(in the rows, 128 means zero)
The same turns and mirrors carry the whole set onto itself, and each row onto the other rows of its family. Which rows share a family with each named row? Give them in list order.
These 40 rows form 5 families of 8 rows each.
j124: [158  98 125 151 151 141 103 141 145 133 144 103 138 119 102 129]
j882: [165 121 123 160 155 149 100 134 156 132 159 110 149 111 117 111]
j459: [149 102 133 157 151 149 107 143 161 133 142 110 151 116 102 117]
j974: [144 119 121 154 144 154 102 126 120 125 161 118 154 111 114 109]
j304: [154 113 115 153 147 155 106 131 128 122 152 110 144 120 131 122]
j651: [173 129 129 155 156 142 102 129 143 136 169 110 145 115 115 118]
j127: [174 156 137 133 166 130 131 123 143 141 134 119 144 123 106 106]
j946: [152 149 123 134 154 138 139 103 126 150 131 124 161 124 113 104]
j548: [172 154 126 136 165 129 135 118 140 154 137 120 147 116 110 107]
j820: [134  99 131 152 136 153 115 125 134 136 138 114 161 138 101 119]
j229: [174 128 136 134 157 134 134 138 146 148 115 123 144 125  94 129]
j912: [164 115 120 152 152 138 100 129 135 130 165 107 137 110 116 118]
j625: [143 132 131 133 155 138 144 116 135 153 112 121 162 131  98 113]
j941: [144 126 137 134 150 149 145 121 125 138 111 123 160 133 102 121]
j568: [153 112 130 150 158 143 105 135 139 120 156 107 143 106 117 130]
j725: [158 105 123 153 149 152  99 147 143 134 138 110 150 120  97 131]
j260: [161 155 128 133 152 139 134 109 127 140 131 125 154 133 114  98]
j791: [144 135 138 126 156 146 133 118 127 139 105 126 156 129 114 116]
j560: [172 148 135 127 160 125 120 123 138 146 126 132 139 110 112 111]
j562: [149  94 128 147 145 137 103 132 139 126 143 114 150 108 103 129]
j606: [146 122 114 158 139 155 101 116 141 128 157 116 160 119 122 105]
j201: [145 111 118 150 145 150 105 114 120 124 156 108 152 117 119 114]
j418: [146 126 119 155 139 154 107 110 124 131 162 115 159 128 121 111]
j864: [151 136 144 131 162 145 146 114 137 152 122 119 166 125 110 103]
j740: [165 134 137 126 158 134 126 133 143 149 104 127 142 125 105 121]
j889: [164 136 145 131 160 129 135 128 149 143 116 120 151 129  89 113]
j4: [131 104 124 156 137 154 108 125 145 130 140 116 162 124 107 112]
j603: [180 152 128 136 158 125 126 122 136 145 143 129 140 109 107 117]
j456: [163 137 134 135 166 130 140 130 151 157 119 117 147 123  95 118]
j368: [164 142 134 132 162 141 135 119 152 156 114 115 161 132 106 120]
j175: [138  96 123 150 144 153 109 126 130 127 136 104 153 127 107 125]
j275: [150  95 114 149 133 149 103 126 128 129 141 118 151 122 116 120]
j296: [140 103 126 152 145 164 107 133 125 126 140 111 163 122 105 120]
j324: [163 153 127 134 152 125 129 118 151 159 128 126 147 127 106 115]
j79: [149 134 135 130 147 137 138 113 133 142 112 125 160 138  97 103]
j22: [147 148 136 133 152 128 139 113 137 156 137 130 151 120 109  97]
j27: [161 101 140 153 153 142 110 144 154 140 144 108 147 123  94 126]
j265: [150 149 129 135 151 141 136 104 115 134 140 130 157 118 116 110]
j277: [152 150 136 127 158 137 126 108 121 137 127 132 154 113 121 106]
j94: [162 122 119 155 148 143  94 140 137 132 161 117 141 110 106 120]

Which other rows belong to the same family as j229? j651, j820, j941, j418, j603, j27, j265
Which other rows belong to the same family as j456? j124, j946, j548, j912, j625, j201, j175
Which other rows belong to the same family as j606? j882, j459, j791, j560, j740, j4, j277
Which other rows belong to the same family as j79? j974, j127, j725, j260, j889, j296, j94

The same turns and mirrors carry the whole set onto itself, and each row onto the other rows of its family. Which rows share a family with each named row? Give them in list order.
These 30 rows form 6 families of 5 rows each.
j892: [125 137  97 149 114 133 120 114 143 118 126 129 125 135 123 113 137 119
 133 130 135 113 133 130 126 108]
j357: [120 139  93 149 121 128 127 117 144 108 130 135 118 130 124 119 137 126
 117 122 133 123 130 135 134 103]
j867: [116 129 123 100 116 129 147 129 105 122 130 159 131 146 130 123 122 132
 123 108 138 125 129 148 133 165]
j998: [128 143 124 118 132 130 138 129 103 127 134 153 135 142 139 121 138 130
 121 111 140 137 132 148 124 175]
j29: [115 131 125 107 129 124 141 124 115 121 124 163 123 146 136 126 119 130
 114 116 136 130 137 148 123 173]
j198: [139 126 129 115 139 135 138 123 127 106 102 150 130 134 137  98 135 131
 120 132 145 123 137 129 145 178]
j172: [117 128  99 154 112 138 115 118 148 115 130 142 112 129 125 120 139 123
 125 129 127 115 133 132 135 111]
j973: [124 127 102 158 117 140 112 121 136 103 139 135 121 134 119 119 134 123
 135 117 131 116 136 128 142 116]
j759: [123 119 101 157 110 140 114 124 146 116 118 139 121 141 122 115 135 117
 126 125 130 120 140 129 131 110]
j895: [136 130 113 142 119 147 115 114 147 110 101 138 127 122 133 100 148 136
 131 135 145 103 133 117 147 140]
j623: [115 147 102 143 123 125 144 127 117 121 143 153 121 148 125 133 129 130
 118  98 127 134 135 148 121 134]
j180: [141 132 119 143 127 131 123 115 143  94 106 136 127 125 125 104 139 146
 130 132 145 106 131 117 158 138]
j593: [137 132 104 129 121 144 121 118 145 103 111 127 128 120 135  95 147 132
 117 131 148 104 128 123 148 130]
j336: [108 141 101 144 115 123 143 121 123 131 141 155 122 144 120 127 127 132
 127 116 120 119 131 154 113 127]
j388: [117 128 130 118 116 129 143 131 109 134 118 170 128 148 132 118 125 129
 117 111 135 131 141 146 121 167]
j353: [107 135 106 137 112 128 139 129 128 127 141 158 109 151 123 138 130 124
 118 111 119 131 134 150 124 132]
j323: [147 139 113 134 113 141 123 118 143 111 107 124 128 139 127  96 148 136
 125 135 146 102 130 115 145 142]
j395: [135 132 137 104 130 125 134 118 118 110 106 149 135 126 136 102 134 132
 126 133 154 125 131 128 150 165]
j745: [138 127 141 117 127 127 127 127 124 122  99 154 131 135 138 100 139 134
 118 138 147 126 137 129 138 175]
j239: [122 139 128 112 121 130 148 128 109 133 123 162 125 152 133 124 133 122
 124 113 136 140 134 143 129 172]
j462: [121 118  94 157 113 144 114 113 139 106 123 138 120 137 116 125 142 131
 123 117 136 122 133 133 135 113]
j662: [140 135 131 116 128 135 134 118 123 121  96 149 135 134 138 106 145 138
 131 132 150 122 129 127 141 177]
j471: [107 123 106 143 111 125 134 127 126 131 128 159 121 151 121 136 125 127
 122 115 122 133 134 151 114 127]
j986: [120 143 128 118 121 128 146 127 101 136 139 164 125 142 128 111 135 127
 117 116 134 126 137 150 123 164]
j192: [142 134 122 112 131 138 129 125 124 116 109 137 138 129 143 102 148 145
 120 133 150 114 121 133 140 175]
j355: [110 123 106 133 116 125 128 127 118 121 148 147 123 148 120 142 126 129
 131 116 123 131 125 154 126 132]
j970: [143 122 119 143 117 140 118 124 150 108  95 138 126 137 129  98 143 138
 122 137 141 107 136 116 147 143]
j280: [142 119 111 145 130 143 121 116 142  97 101 136 128 129 123 100 149 133
 126 136 145 118 131 122 153 141]
j171: [144 140 136 114 125 126 133 123 119 125 113 143 129 137 131  99 150 140
 117 141 147 122 126 131 140 174]
j749: [104 126 104 131 113 129 124 119 121 121 139 155 118 147 124 142 124 126
 116 106 131 131 137 149 115 133]

Which other rows belong to the same family as j895? j172, j353, j239, j662
Which other rows belong to the same family as j749? j29, j198, j462, j280
Which other rows belong to the same family as j171? j892, j336, j323, j986

The same turns and mirrors carry the whole set onto itself, and each row onto the other rows of its family. Which rows share a family with each named row? Give them in list order.
These 30 rows form 5 families of 6 rows each.
j940: [148 124 131 121 149 106 109 105 108 141 145 137 126 145 138 143 128 150
 129 122 155 119 123 124 159 120 122 127 122 126 112 131 136  99 116 142
 135 133]
j283: [136 120 105 130 146 145 109 126 105 121 136 142 136 141 136 139 122 130
 109 129 125 153 117 116 111 146 121 139 133 126 142 139 139 115 125 126
 170 123]
j853: [145 119 131 109 142 129 116 115 137 122 122 147 122 138 102 132 137 123
 138 105 136 112 157 120 114 120 136 132 112 124 155 118 121 115 127 129
 154 118]
j226: [149 120 128 113 151 130 120 125 130 121 131 141 115 139 100 137 125 128
 130 110 130 106 151 129 110 117 134 134 119 131 149 127 120 120 130 133
 157 119]
j352: [140 131 129 125 148 107  99  98 110 144 149 146 122 144 142 135 135 144
 126 128 150 125 114 112 153 122 131 124 126 127 114 132 137 108 129 135
 135 134]
j145: [137 114 115 127 140 143 107 128 100 113 138 145 132 137 134 133 113 131
 112 133 135 144 110 105 121 147 112 137 129 122 136 142 146 118 120 122
 173 121]
j874: [139 123 133 121 140 110  93  94 108 146 140 140 125 141 152 134 130 145
 125 125 151 119 121 116 151 119 127 132 130 122 112 129 137  99 119 139
 137 130]
j679: [159 133 118 122 116 146 119  94 152 114 122 120 130 128 133 134 126 140
 137 134 131 102 115 108 141 120 104 126 120 111 130 116 133 107 127 140
 144 122]
j202: [140 124 124 124 142 110 101  93 111 147 150 140 127 141 148 145 132 145
 132 132 151 113 123 117 155 125 131 124 118 126 112 123 135  96 128 142
 137 138]
j565: [148 131 116 118 124 142 118 101 149 113 113 120 134 131 134 129 129 135
 135 148 124  97 127 114 153 119 108 126 129 106 126 113 126 110 134 138
 145 126]
j367: [153 112 115 143 106 144 119 115 113 132 144 141 119 133 136 129 145 118
 100 138 127 128 143 133 145 121 120 126 100 118 125 122 161 119 123 151
 154 141]
j117: [154 116 117 131 151 131 125 117 109  99 122 163 145 124 122 122 121 134
 133 142 140 132 155 122 131 128 129 129 104  85 119  97 132 109 134 128
 164 130]
j575: [135 113 110 128 147 147 101 121 112 115 141 142 135 133 132 140 126 136
 112 129 132 157 120 113 116 145 112 138 129 119 142 137 137 127 122 119
 176 124]
j841: [156 119 109 128 158 131 124 118 112 109 126 161 155 127 121 120 125 134
 128 136 139 133 153 132 140 138 122 129  99  91 123  97 126 115 133 130
 170 126]
j156: [151 109 108 148 111 137 119 119 117 123 147 155 111 135 136 136 140 116
 110 127 133 128 145 125 139 122 116 124 100 112 121 117 158 122 113 153
 158 147]
j505: [137 111 105 127 135 143 104 120 108 117 137 141 135 142 133 138 119 138
 107 136 130 156 121 108 116 153 113 137 129 116 139 130 144 116 119 131
 177 121]
j787: [149 124 134 108 150 129 122 111 136 132 131 145 122 145 106 127 133 135
 138  97 135 119 154 126 113 118 135 136 120 127 144 128 123 115 128 130
 156 119]
j369: [148 121 133 102 147 128 116 115 138 130 127 143 117 138 111 136 136 127
 139 111 138 117 154 132 110 113 139 130 119 126 144 126 124 116 133 121
 151 122]
j397: [152 120 108 128 153 124 131 126 119 102 125 158 150 122 123 128 121 136
 140 138 142 130 150 124 131 146 127 126 108  91 120 101 125 106 136 136
 156 125]
j358: [143 109 116 145 116 144 118 117 111 129 147 144 115 135 137 134 148 121
 101 133 137 129 146 127 148 128 122 123 102 121 130 122 158 120 113 162
 164 137]
j731: [161 131 115 122 127 149 111  94 147 120 115 119 133 133 131 127 134 141
 141 142 127 106 123 111 151 120 117 124 129 110 129 115 127 101 137 147
 139 123]
j90: [146 123 134 112 152 129 114 111 129 127 124 141 120 140 107 131 137 136
 145 114 135 116 155 132 109 116 142 136 120 124 151 124 114 113 122 133
 157 119]
j289: [160 123 118 115 131 145 114  98 153 119 118 118 128 128 130 123 134 134
 140 143 127 107 118 110 151 116 105 128 121 104 129 116 128 105 139 130
 147 125]
j206: [155 121 112 113 124 142 114  91 146 120 116 119 127 135 131 129 123 137
 141 143 129 100 124 103 149 114 106 123 129 117 135 123 131 107 136 139
 148 122]
j709: [137 126 126 120 141 113  98  99 113 147 150 142 136 140 147 137 129 151
 120 129 151 123 124 124 152 125 127 124 124 130 108 132 138 108 124 136
 133 136]
j86: [147 110 118 152 110 152 123 113 115 124 147 139 117 129 136 132 146 124
 108 134 128 132 145 128 147 121 115 130 100 115 123 115 150 117 108 152
 157 143]
j176: [151 112 114 153 107 148 118 108 111 130 143 145 124 135 141 131 145 119
 109 125 129 133 143 123 150 121 120 130 109 114 128 117 163 120 117 154
 163 136]
j155: [124 114 111 132 138 142 102 125 102 125 140 148 134 136 132 136 121 132
 112 140 125 149 127 108 116 143 115 144 132 120 143 137 138 123 122 129
 175 121]
j588: [150 122 107 129 155 136 125 124 111 112 128 162 145 128 118 121 124 129
 142 139 139 135 156 119 135 133 133 127 107  90 125  94 126 114 140 134
 171 123]
j831: [155 117 116 132 159 132 122 120 110 107 122 162 146 128 121 128 114 134
 133 137 150 136 155 123 135 138 129 131 103  95 128  96 120 104 138 126
 167 118]

Which other rows belong to the same family as j155? j874, j731, j90, j176, j588
Which other rows belong to the same family as j841? j367, j575, j369, j289, j709
Which other rows belong to the same family as j226? j940, j145, j679, j156, j397

